In the data rows, 128 means zero.
Some points:
[135 122 123 100 121 114 110 151 169 164  92 130 139 154 182  94 106  80 101 122 132 166  80 120 117 138 119 121 135 153  93  88 157 120 133  98 130 139  94 152  71 126 126 151 110  48]
[155 158 116 112 126 171  98 132  85 122 129 134 139  97  96 149 182  84 185 126 154 126 109 131 230 127 125 115  95  74 131 132 169 151 108  99 163 122 115  95  82 162 157  82 162 123]
[161 118 164 154 110 165 175  28 119 132 150 131 139 134 166 129 128 113 153 149  46 126 157  89  91 139 124 129 156  93  78 132 113 113  85 107 111 143 153  92 103 132 123 177 128 162]
[ 97 149 106 194 109 106 101  55  97 190  82  82 139 124  83 110 122  29  99  34 134 110 141 129 119  87 141 145 106 118  62 165 134 118 135 138 120  46 120 164 218 160 154 125 132 160]
[119 136 108  82 150  92 105  86 112 150  99 122 109 255 143 110 157 125 110 114 125 109 127 125 194 255 128 105 106 136 151 122 111  93 130 136 136 117 115 153 143 123 127 168 152 137]
[ 49 118 118 172 146  92 133 148 134 159 148  76 145 100 137 112 141 181 163 142  89 137 101 117 134 121 154 115  90 186 169 131 146 114  81 130 148 140 168 141 154 179 155  94 152  55]
[154 104 172 123  79  76 133 115 135 149 118 119 157 128 150 138  97  89 194  98 143 137  85 126 180  87 155  73 107 163 175  63  91 135 120 118 158 113 151 120 110 120 118 102 154 193]
[148 129 145 125 135 107  94 124 117 138 106 177 231 112 102  96 161 135 137 126  88 150 144 110 146 113 137 133 162 156 131 129 102 133 175 150  97 153 146 136 173 157  80 128 123 158]
[ 81  98 160 143  85 158 106 150 134 164 173  73 102 146 210 124 116 120 142 141 109  79 161  94 157  95 141 131  62  77 146 140 110 105 129 138 114 102 112 171 139 117 100 126 119 124]
[ 85 131 133  88 104 162 121  83 132 129 126 105 110 114 149 151  95 133 135 144 128 191 170  86 120 130 104 109 118  92 136 107 154  99 162 126  95 138  81 185 155 144 118  66 138 178]
[153 187 101 211 146 124 118 132 150 162 139  79 121 166 124 131 150 123 119 158 144 148 137  82 121 117 236  52 183 140 139 132 102 128 100 133 172 146 104  70 142 125 155  76  55 115]
[141 170  95 111 153 104 134  92 159 143 144 119 105  99 149 135 133 177 130 126 119  80 155  98 200  88  78 147 135  98  95 173 144  98 148 120 130 109 145 151 130 117 133 150 119 110]
[146 112 139  72 151 156 100 149 117 178  89 100 129  45 144  84 103 129 140 113  93 118 127 146 184 137  98  87 213 156  91 127 144 120 198  91 161 108 142 129 135  65 134  88 174  86]
[ 97 144 100 103 136  59 160 121  60 135  81 139 117 121 127 139 166 111 172 136  84 117 109 116  58 106  91 163 107 163 168 139 142  93 142 130  92 151 105 157 128  95 159  38  84 142]
[ 95  85  43 178 124 156 110 155  56 105 136 172 148 118 133 127 147 138 114  91 164 112 141  15 117 120 136 138 166 135 128 112 228 142 116 123 125 145 206 125  72  97 134 177 145 148]
[129  94 129 127  86 131 151 182 143 107 160 116 114 126 146 163 195 160 143 137  92 194  65 153 100 144 122 119 132 126 103 153 121 153 150 110 119  83 214 100 147  76 162 125 147 111]
[120  88 132 151  91 131 103 115 170 156  92 116  52 113  62 101 127 168 150 104 153 149 150 117 107 157 122 124 138 115 118 139  80 152 149 145  80 173 117 117 111 102 118 104 153 131]
[115 160  70 144  92 161  86 113 109  75 138 141 139 173 112  70 105  85 134 137 106 127  72 137 116 113  80 126 117  59 226 141  98 125 166 173 125 135 128 106 140 119 123 142 119  66]
[125 145 104 149 117 164 149 113 118 206 167 134 139  97 139 158 144 118 117 122 146 128 146 151 106 124 115 117 138 156 170 159  66 137 153  89 137 127 110 126 116 118  75 182 153 121]
[155 255 142 128  62 126 118 166 128 170 106 167 106 108 102 132 137 113 107 132 118 114 134 115  87 130 119 121 111 175 137  87 125 153 117 165 148 109 139 159  14 115 160 125 131 150]
[178  84 123  81 127 140 152 156 171  84 157 154 132 127 131 132 128 119 227 123 156  98 119 135  93 124 188 162 189 106 104 141 105 145  95 131 151 152 128 229 112 180 132 172 116  81]
[ 82 130 134  88 139  99 137  77 138 136 136 165 144 118  90 133 137  98 111 135 101 247 169 148 159 104 116  65 132 103 140 159 108 105  85 134 101 111  96 126 132 101 169 166 138  97]
[156 103 157 115  59 123 164 227 155 130 132 141 109 173  81 112 151 146 108 133 121 133 202 134 144 123 122 184 131 130 115 130 134  58 175 114 150 149 109  82 136 189 123 145  92 129]
[165 138 108 133  94  82  61 109 114 107 136 123 132 144  98 208 134 141  94 131  92 134 129 177 117 106 225  77 105 165 147 134 204 133 188  94 144 161  75 151 113  98 120 106 173 108]
[157 127 171 171  64 127 133 132 137 100 170 136 115 118 104 147 159  84 106 148 147 131 139 162 138 139  85 156 165 166 146  76 161 158  95  96  78 107  98 129 177 130  95 102 114 126]
[103 120 175 103 104 102 162 129 141 152 141 166 178 195 140 142  40 172 130 133 123  84 137 144 112 125 131 123 142 111 127 151 186 166 121 137 160 131 174 100 112 116  60 116 121 151]
[184  95  92  90 162  63 109 174 112 151 144  81 157 137 131 116 134  98  85 136 124 107 151 115  94  80  85  85 103 105 131  88 114 123 146 135 139 150 142 137 139 133 166  86 180 135]
[123  90 158  63  86 174 160 110 160 128 130 181 179 133 141 132 193 167  85 148 234 121 124 108 114 124 139 103 113 128 113 162 152 138 119 131 154 120 144 127 156 155 136 147  90 161]
[185 142 167 118 137 193 142  97  43 113 162  98  78 132 110  90 126 149 110 143 130 124 131 142 101 133 139 120 125 204 126 145 110  89 129 152 138 168 163 167 141 128 102 130 102 164]
[ 99 145 108 151 135 182 210 128 117 108 115 139 111 124 106 114 135 136 152  88 144 139 165 144 156 127 154 120 163 119  78  15 149 116 148 163 138 149 137 114 157 107  82 118  74 106]
[169 102 106 151  67  84 118 113 125  93 172 152 132 116 127 127  88 166 133 122 208 114 129 115 152 159 100 136 137 184 128 156 112  93 110 128 118  91 113 124 105  83 156  93  96  98]
[171 117  93 115 110 165 172 116 141 106  72 146 122 108 150  82 104 181 142 137 125 166 156 118 102 139 137 183  30 126 111 101 124 164  98 130 153 113 128  75 130 159  99 165 202 117]
[123 113 127 135 184 126  98  78 126 134 207 193  68 121  70  93 129 162 160 119 108 110 163 190  99 119 143  99 108 105 134 100 119 137 127 146 129  95 132 177 129 139 139 141 133 126]
[106  99 105 111 161 102 156 132 133 127 138 117 138  92 169  91 145  47 146 129 173  97 151 223  59 140  93  68 105 107 158 123 164 126 137 123 151 122 117  96 113  96 122 135  92 165]
[ 33 133 149 105 109 150 133 137 124 141 161  99 154 126  84 112 151 138 137 106 134 103 104 152 124 131 144 189  84 121  83 121 122 139 113 108 144 240  90  98  96  80 115 176 127 138]
[112 142 133 148 153 110 122  75 126 180 182 124 115 122 166  93 109 167 151 141 171 159 123 148 122 119 126 159 129 117 135 115 154  69 169 120  13 137 100  87 115 160 167 139 173 151]
[114 143 137  84 138 138 179  67 131 127 156  75 132 168  89 119 112 139 100 146 116 138 140 149 149 136 125 211 128  45 154 131 154 132  77 110  83 123 186 125 120 109 117  80 130 132]
[141  83 111 108 102 169 124 110 135 124 110  98 135  91 108 126 159 200  94 141 102 147  61 151 132 102  98 159 212  93 169  84 116 118  80 154 180  86  94 143  79 145 101 173  83 151]
[108 118 122 104 133 118  73 115 139 106 180 115 136 149 154 178 103 108 136  56  81 127 160 166 116 122  98 157 151 123  94 124 128  70 126 178 158  72 162  83  88 168 131 127 161 144]
[ 98 109 195 177 145 105 127 107  65 115 112 128 134  92 137 144 146 142 130 157 126 122 180 149 134 149 122 130 105  98  97 140 145 119 134 218 118 114  98 161 101 166  95 162 120  84]
[118 104 135 142 152  92 100 124 149 156 106 161  88  99  93 224 119  87 131 155 113 117 107  89 138 167  60 115 149 182 140 114 117 147 128 125 149 229 140 128 171 179 153 120 100 140]
[114 167 124 125 155 137 136 130 172  77 152 126 130 113 176  88 153 127  94 120 155 156 114 146 117 177 166 159 167 108 120 175 121 169 152 157 137 149 161 119  99 190 100 111 120 185]
[150  66 138 142 156 128 133 144 138  86  99 114 104 123  69 108  96 128 126 145  82 104 128  97 168 115 167 168 115 148 147 171 136 125 139 107 114 125 118 121  85  94 145 170  96 198]
[164 119 137  93 155 110  73 175 132 159 123 124  97  98 138 112 103  72 139 143 132 128 120  80 100 129 143 134 130 149 167 113 202 161 110 133 155 119 132 104 164  97 121 197 142 109]
[143 155 135 106 138 180  57 141 136 105 124 128 178 101 131 128 119 169 150  93 145 129 149 150 112 159 129 147  81 107 134 154 139 111  99  76 142 124 153  91 156 117 145 132  11 114]
[147 147 157 153 185 143  81 201 127 125  97 153 198 174 114 112 149 132 170 123 117 129 101 107  86 127 107 113 136 134 114 147 110 103  62 139 108 128  85 100 151  95 119 116 206 147]
[ 79 141 127  71 126 149 153 117 116 128 132 144 138 107 164 127 102 133  95 155 134  95 142 129 140  90 163 165 153 134 129 127 101 125 130 211 123 124 116  79 191 100 189 145 148 131]
[109 148  91 116 127  90 151 174 129 114 169  94 163  89 131 155 109 149 129 175 100 104 135 114 123 228 149 155 127  81 125  98 102 147 131 126 102  44 112 115 121 129 103 158 111 157]
[163  82 122 178 165 115 117 154  96 135 129 194 121 130 143 124 134  96  59 122 131 150 169 118 106 135 148 172 120 173 139 134  56 191 126 104 191 156 112 140 125  96 118  47 147  64]
[119 151 136 180 139  95  99 134 101  72 130 126 139 133 157 124 111 126 101 156 120 166 108 134 172  91  96 117 108 114 107 105 109 164 161  78 187 142 130 221 164  91 194 142 124 162]
[112 136 124 106 161 107  82 146 110 145  91 139 104 156 164 103 108 163 128 137 146 138  91 110 111  93 129 133 144 169 141  82  92 185 135  16  95  80 145 125 115 142  96 120  80 129]
[122 161 164 102 125  93 135 166 112  31 139 137  55 145 159  92 145 106 108  73 134  97  99  76 169  98 127  84 138 144 139 141 105 106  99  97 140 127 126  91 149 156 129 120 184 129]
[140 139 179 153 140 141 154 133  97 156  79 152 110 132 114 133  94 135  97 130 146  97  52 119  89 130 141 129 166  55 147 140 151  67 161  92 165 113 143 114 148 166 146 129 157  96]
[166 125 155 167 160 102 216 154 148  93 106  92 136 107 126 141 117 162 115   0 141 173 106  77 124 119 101 110 110 159 198 136 141 159 120 135 161 159  71 147 126 130 123 124 114 118]
[122 120  91 169 111 143 114 166 132 156  45 154 100 145 163 198 126 134 110 144 118 131 122 240 160 105 183 130 119 109 148 135 130  89  43 140  88 164 156 185 151 124 133 141 153 174]
[142 130 126 147 126 178 152 130 169 147 141 116 159 201 149 125 118 125 149 114 105  97 122 134 155 125  97 120 121 140 110 127 150 184 174 161  92  97 100 121 130 127 243 131 129 133]
[171 107 144 104 145 158 139 105 121  79  74 120 132 131 126 140 156 147  75  95 126  97 153 156 113 100 128  87 129 146 113 132  96 199 130 141  44 166 145 125 100 165 120 115  81  51]
[ 64 142 124 141 168 153 131 107 234  78 145 125 178 112  90 171 113  85 101 150 133  80 128 101 117 135 140  97  85 112 110 103 101  51 161 121  93  90 168 136 137 107 112 108 180 117]
[114 126  81 124  79 139 161 143 107 113 129 112 129  98 104 119  29 118 120 185 117 120 125 133 139 139 121  82 133 149  71 205 124 143  77 134  96 145 105 130 113 172 107 119 112 140]
[144 120 138 175 135 123 146 117 218  92  80 135  94 118 129 102 155 142 144 201 135 114 121 152 116 128 101 165 143 140 116 139 144 167 122 112 171 134 132 129 132 117  98 137 138 113]
[186 111 110  97 185 140 133 163 130 156 177 152 105 110 147 183 148 141 108 130 137 118  27 122 140 122 134 141  81 111  61 114 113 135 153 163  91 141 113 101 148 115  87 115  95 123]
[ 78 126 127 127 170 114 136 112  86 137  84  72  97 189 108 186 136  88 202 168 186 173 174 129 140  94 115 154 147 146 123 175  99 129 158 146 134  89 119 136 123 134 118 135 140 127]
Along one direction, these points spread out more than along any other. Take the direction at right angles to it along which they spread out most. Go by this last direction. How many in every 100 of the points above lie lower along it than each point below? Answers are rounded to whole numbers. More than half of the points above lie lower than the first one.
[164 119 137  93 155 110  73 175 132 159 123 124  97  98 138 112 103  72 139 143 132 128 120  80 100 129 143 134 130 149 167 113 202 161 110 133 155 119 132 104 164  97 121 197 142 109] 55
[156 103 157 115  59 123 164 227 155 130 132 141 109 173  81 112 151 146 108 133 121 133 202 134 144 123 122 184 131 130 115 130 134  58 175 114 150 149 109  82 136 189 123 145  92 129] 89
[169 102 106 151  67  84 118 113 125  93 172 152 132 116 127 127  88 166 133 122 208 114 129 115 152 159 100 136 137 184 128 156 112  93 110 128 118  91 113 124 105  83 156  93  96  98] 66
[ 95  85  43 178 124 156 110 155  56 105 136 172 148 118 133 127 147 138 114  91 164 112 141  15 117 120 136 138 166 135 128 112 228 142 116 123 125 145 206 125  72  97 134 177 145 148] 84
[114 143 137  84 138 138 179  67 131 127 156  75 132 168  89 119 112 139 100 146 116 138 140 149 149 136 125 211 128  45 154 131 154 132  77 110  83 123 186 125 120 109 117  80 130 132] 42
[ 81  98 160 143  85 158 106 150 134 164 173  73 102 146 210 124 116 120 142 141 109  79 161  94 157  95 141 131  62  77 146 140 110 105 129 138 114 102 112 171 139 117 100 126 119 124] 15
[103 120 175 103 104 102 162 129 141 152 141 166 178 195 140 142  40 172 130 133 123  84 137 144 112 125 131 123 142 111 127 151 186 166 121 137 160 131 174 100 112 116  60 116 121 151] 81
[ 97 149 106 194 109 106 101  55  97 190  82  82 139 124  83 110 122  29  99  34 134 110 141 129 119  87 141 145 106 118  62 165 134 118 135 138 120  46 120 164 218 160 154 125 132 160] 0
[144 120 138 175 135 123 146 117 218  92  80 135  94 118 129 102 155 142 144 201 135 114 121 152 116 128 101 165 143 140 116 139 144 167 122 112 171 134 132 129 132 117  98 137 138 113] 92
[114 167 124 125 155 137 136 130 172  77 152 126 130 113 176  88 153 127  94 120 155 156 114 146 117 177 166 159 167 108 120 175 121 169 152 157 137 149 161 119  99 190 100 111 120 185] 90
[109 148  91 116 127  90 151 174 129 114 169  94 163  89 131 155 109 149 129 175 100 104 135 114 123 228 149 155 127  81 125  98 102 147 131 126 102  44 112 115 121 129 103 158 111 157] 58
[123 113 127 135 184 126  98  78 126 134 207 193  68 121  70  93 129 162 160 119 108 110 163 190  99 119 143  99 108 105 134 100 119 137 127 146 129  95 132 177 129 139 139 141 133 126] 31
[119 151 136 180 139  95  99 134 101  72 130 126 139 133 157 124 111 126 101 156 120 166 108 134 172  91  96 117 108 114 107 105 109 164 161  78 187 142 130 221 164  91 194 142 124 162] 18
[129  94 129 127  86 131 151 182 143 107 160 116 114 126 146 163 195 160 143 137  92 194  65 153 100 144 122 119 132 126 103 153 121 153 150 110 119  83 214 100 147  76 162 125 147 111] 73
